In the rows, 128 means zero.
A single turn carries every row of the set below to another of its rows. Some are shown first; where does it send the rows asked next?
J903: [109 119 140 161 133 111 122 111 131  96 115 110 113]
J292: [119 114 127 181 104 166 145 149 130 102 118 103  98]
J441: [119 123 142 145 130 129 129 140 164  99 112 137  85]
J714: [127 127 149 151 117 144 120 169 152 115 134 136  96]
J64: [143 103 128 167 127 115 146 124 119 124 129 126 129]
J926: [115 143 100 133 123 174 131 133 112 124 119 128  89]
J782: [118 142 101 134 125 177 133 133 109 125 121 127  90]
J850: [127 139 105 137 139 149 133 121 112 144 137 148  90]
J433: [116 146 108 129 134 149 121 126 117 137 135 147  89]
J566: [126 139 103 135 140 148 133 116 114 140 132 150  92]
J110: [138 105 126 162 132 108 145 113 127 113 118 125 121]
J632: [130 122 138 163 114 121 122 152 115 126 145 122 132]
J288: [141 111 133 168 121 120 138 143 113 129 139 125 133]
J428: [113 125 132 149 124  99 116 121 136 101 118 120 113]
J655: [111 131 138 150 116 107 107 137 131 104 130 120 116]
J222: [121 139  98 133 130 174 141 123 110 124 115 129  88]
J732: [126 140 108 135 136 152 128 128 111 144 139 146  92]
J177: [122 138  97 134 127 175 141 127 110 127 117 129  90]
J427: [121 110 123 181 111 163 153 136 134  98 110 102  96]
J790: [132 114 135 150 137 130 143 128 163 102 107 138  87]
J254: [143 104 132 156 140 135 155 130 156 112 113 140  94]
J615: [121 140  99 133 126 177 138 131 110 128 121 128  90]
J912: [115 147 107 129 137 146 121 122 117 134 131 147  86]
J402: [140 117 146 157 119 149 133 171 143 125 140 138 102]
J524: [108 128 149 163 119 122 107 141 120 106 136 112 120]
J915: [113 144 101 130 125 174 132 128 113 121 117 128  87]
J464: [107 119 125 173 107 159 140 143 138  92 108 103  92]
J526: [112 115 124 175 108 158 144 137 140  89 105 102  93]
J390: [119 140  99 131 129 170 138 124 114 122 114 130  86]
J703: [118 130 142 155 111 116 110 151 123 114 140 121 124]
J356: [114 142 100 132 128 171 134 124 115 120 113 128  85]
J486: [118 145 108 133 135 150 122 128 114 140 138 147  91]
J5: [131 113 143 177 124 132 128 139 108 124 141 114 134]
J372: [105 127 145 159 124 113 107 126 128  98 125 110 116]
J107: [109 120 128 176 104 161 138 149 136  94 113 103  94]
J803: [121 112 125 181 108 164 151 144 130 101 115 103  99]
J837: [121 108 134 168 135 113 135 104 126 103 113 112 117]
J453: [118 129 149 145 122 136 117 156 160 105 123 134  90]
J155: [150 109 139 165 127 149 148 160 141 128 136 139 105]
J289: [125 115 128 153 130 100 133 111 136 104 114 124 116]
J857: [119 143 104 129 138 145 125 115 119 133 128 147  86]
J191: [113 121 128 177 104 164 141 151 133  99 116 102  96]
J757: [152 102 136 162 135 144 156 143 148 123 125 138 100]
J927: [132 103 134 174 136 120 143 109 118 113 120 115 123]
J811: [137 105 138 178 131 130 140 124 112 123 132 115 132]
J843: [122 139 105 133 142 147 131 116 116 136 126 147  89]
J342: [119 120 149 169 118 131 115 146 112 117 143 114 128]
J705: [116 112 122 179 110 157 150 135 136  95 106 103  93]

J441 turns into J402
J915 turns into J615
J705 turns into J107
Now these:
J64 turns into J428
J5 turns into J837

